In the rows, zero is written as 128.
One turn moves every row onto another: examples first, then more rows asked
Kofe: [164 143 105 144 102 115 150 135 126 180 146 136]
naraf: [151 145 135 105 103 141  78 124 151 117 124 134]
Neb: [135 157 145 136 150 128 130  86 128 124 167 127]
Pedid: [124 151 113 112 118 106 160  87 121 113 110 106]
Pif: [107 130 153 137  92 136 148 130 119 153 164 160]
kozu: [165 138 136  97 133 117  94 135 149 165 108 137]
betus: [144 121 129 108  87  77 115 117 113 107 146 147]
dubut: [123  98 129 106  94 132 146 152 116 153  94 140]
zezis: [116 104 117 110 158 122 129  89 135 126 163 134]
kat: [120 121 106 135 145 130 107 121 144 134 105 185]
sidab: [184 136  99 116 126 113 126  96 113 148 114 123]
sutig: [115 155 102  90 118 108 119 169 151 125 125 148]
gizu: [101 118 137 139 130  98 111 124 168 117 121 153]
bok: [123 119 104 115 135 109 150 178 109 158 140 144]
vum: [161 161 129  97 132 138 127 132  76 138 132 130]
selol: [144 163 144 145  78 137 147 110 120 122 137 156]
zolom: [116 142 108  96  87 125 148 115 130  91 128 157]
rusib: [100 119 147 119 137  98 151 150 115 119 136 104]
kameg: [135 135 131 151 134 171 127 149 150 161 124 134]
retag: [122 125 146 138 158 103 120 123  98 143 105 106]
zabaz: [144 126 102 162 130 166 130 132 120 119 153 137]

kameg moves to gizu
retag moves to Pif
And these:
sutig moves to Pedid
zezis moves to zabaz
rusib moves to selol
sidab moves to bok
vum moves to dubut

One turn moves every row onto another: examples first, then more rows asked
kuduf: [ 96 108 155  90 110  91 153 166  82 104 145 140 146 126]
Munod: [127 131 167 131 131 144 190 154  79 134 143 119 150 134]
Meba: [124 143 169 144 119 149 179 160  75 137 138 137 142 134]
varut: [101  92 151  69 125 110 126 118  94 113  98 146 124 111]
mopi: [106 103 102 118 105 130  99 134  75 163 131 104 145 128]
mupos: [137 107 153 103 156 147 137 106  83 145  92 118 121  99]
ferin: [128 169 137 105 121 153 167 161  50 142 143 120 139 138]
zes: [106 153 154 111 102  98 180 157  66 134 127 135 148  96]
kizak: [111 104  78 101 146 147 152 167 114 120 113 130 140 107]
defu: [ 91  87 163 104 116 152 173 128  61 112 120 139 143 112]
fopa: [100 143 128  99  97 157 113 132 112 138 139 125 188 129]
Zesig: [120 126 121  95 117 155 108 132 109 139 138 122 194 140]
Pigab: [ 95 112 106 117  94 129  97 135  97 160 137 117 152 115]
zunap: [ 99 112 138  98 137 147 185 122  77 165 102 155 125 111]
gir: [139 155 149  97 138  94 108 163 105 129 131 140 146 107]
Gapig: [118 118 105 136 101 126 166 154  92 109  85 109 104 112]
ruror: [131 148 153  88 140  89 126 160 119 133 134 125 132 110]
zipod: [ 96 153 131  99  93 112 149 182  71 120 136 160 155 144]
mez: [ 98 109 140 124 116 163 175 129  50 147  88 155 139 129]
fim: [127 140 148 130  71 134 121 117  87 129 109 101 159 146]
Tuv: [137 141 116 103 116 138 164 151 110  79  88 125 170 116]
tadaf: [139 105 146 112 158 154 126 113  75 153  90 139 121 113]
riti: [102 137 170 134 114 165 147 161  58 136 131 146 116 130]
vute: [132 140 128 111 112 150 177 151 124  85  93 127 151 125]
somol: [ 96 158 145 108  97 101 156 180  80 124 127 155 164 122]
Binaf: [135 152 134  84 138 171 137 116  61 152  97 125 115 122]
Pud: [132 129 132  65 144  90 142 129  84 137  94 149 160 110]
bofu: [123 111 127 130  79 131 121 104  76 142 100 110 160 147]
davu: [106 130 116  70 116 116  95 133  77 130  85 157 128 109]
bodad: [116 134  98 111 140 148 151 181 131 110 116 125 145 103]
mafa: [121 126 138 126  75 137 131 110  86 140 102 111 153 168]
negi: [118 118  91 104 142 142 143 174 112 109 120 121 143  85]
ris: [102 104 111 128 101 141 110 133  92 170 133 108 127 138]
kinit: [138 100 101 130 121 124 161 152  89 110  85 107 109 122]
lamef: [145 132 120 124 124 151 175 153 109  92  80 118 151 137]
mil: [135 154 163 100 123 105 102 168  63 107 124 141 149 126]
Ved: [105 130 127 112  88 152 130 126 113 139 135 133 191 149]
Padi: [127 112 148  90 158 156 107 132  75 137 101 162 127 142]
viniz: [134 113  99 130 128 128 142 162  93 114  82 102 113 101]
dur: [101 115 131 113 109 172 160 127  35 132  93 153 144 131]
ketof: [141 172 126  70 131 110 119 154  80 143 122 128 120 135]
rof: [111 119 120  76 136 106 105 133  80 140  79 158 142 102]

zunap moves to riti
Binaf moves to defu
And these:
Gapig moves to fim
mupos moves to dur
gir moves to rof
mopi moves to kinit
viniz moves to bofu

One turn moves every row onto another: examples first, then more rows asked
fifat: [ 96 131 129 161 141 130 116  78 112 113 162 119 134 114 149 131 143 109
 111 111 133 130]
Ged: [126 156 124 142 129 127 131  80 130  93 163 131 138  91 134  99 166 129
 129 130 146 125]
Gafe: [114 117  85  94 145 119 143 101 134 157 116  96 131 117 133 107  78 151
 152 119 145 160]
kob: [115 138 104 103 116 148 133 120 134 114 141 175 125 142 119 112 146 193
 104 160 128 136]
Nofam: [141 105 101  97 145 100  86  90 137 105 129 108  99 157 141 140 115 102
 118 156 105 158]
bomut: [124 121 158 113 133 114 129 115 176 158 153 169 125 125 108 133 120 173
 126 130 131 141]
luf: [117 133 104  83 159 132 127 106 105  93 118 141  76 128 136 165 119 150
 146 146 119 176]
gure: [107 120  90 141 115 113  80 129 119  97 102 128 134 136 109 160 110 178
 121 128 122 120]
bog: [107 117  83  85 143 119 149 101 136 157 109 100 129 118 132 111  87 155
 142 124 145 155]
kan: [146 115 124 105 151 134 119 119 122 106 143 129  80 142 129 113 140 132
 181  86 132 160]
soser: [103 157 137 126 108 151  76 110 132 109 121 104 110 118  72  97 108 120
 144 151  91 146]
kubem: [ 99 155 128 126 112 144  72 110 133  99 128 104 101 119  73 103 108 123
 148 160  94 150]
Todi: [ 95 100 114 123  94 134  83 117 104 109 140 109 134 162 117  93 118 143
 103 134  88 134]
giga: [127  99 146 123 148 131 150 124 141 139 131  99 127 128 137  95  80 138
 110  92 103 132]
Mis: [100 116 147 112 120  98 127 116 154 120 162 163 123 125  96 141 117 175
 154 158 101 174]
Bal: [117 115  86 118 143 140 143 117 115 140 141 113 148 141 118  76  81 139
 126 148 161 136]
Sib: [109 151 137  97 108 145 121 126 103 131 125  90  85 135  81  98 131 147
 131 161 104 153]
kug: [141 112  98  93 145  96  83  94 140  97 124 114 100 157 147 142 121 105
 117 160 110 158]
vun: [134 141 125 113 172 108 122  98 171  99 119 134 116 145 153 140 106 113
 110 157  86 158]
Deg: [157  97 131 131 123 124 116 114 122 102 118 145 143 107 130  67 117 123
 166 121  93 168]
lige: [136 143  98 119 154 142 122 128 153  83 124 150 105 157  94 137 133 154
 144 122 147 104]
puba: [145 114 116 144 104 130 120 132 133 134  91 116 132  95 140 109 119 168
 104 125  80 141]
zagig: [123 110 152 116 121 112 121 119 178 159 155 164 121 124 106 136 123 173
 117 130 127 142]
nepiv: [123 135 156 140 165 133 135 103 121  67 150 143 124  94 112 115  93 115
 157 127 117 148]
Sesa: [127 157 129 146 122 125 121  83 126  92 163 130 151  92 132  93 159 134
 123 134 145 130]

kan moves to Deg
zagig moves to kug
kubem moves to bomut
And these:
giga moves to Todi
Bal moves to Sib

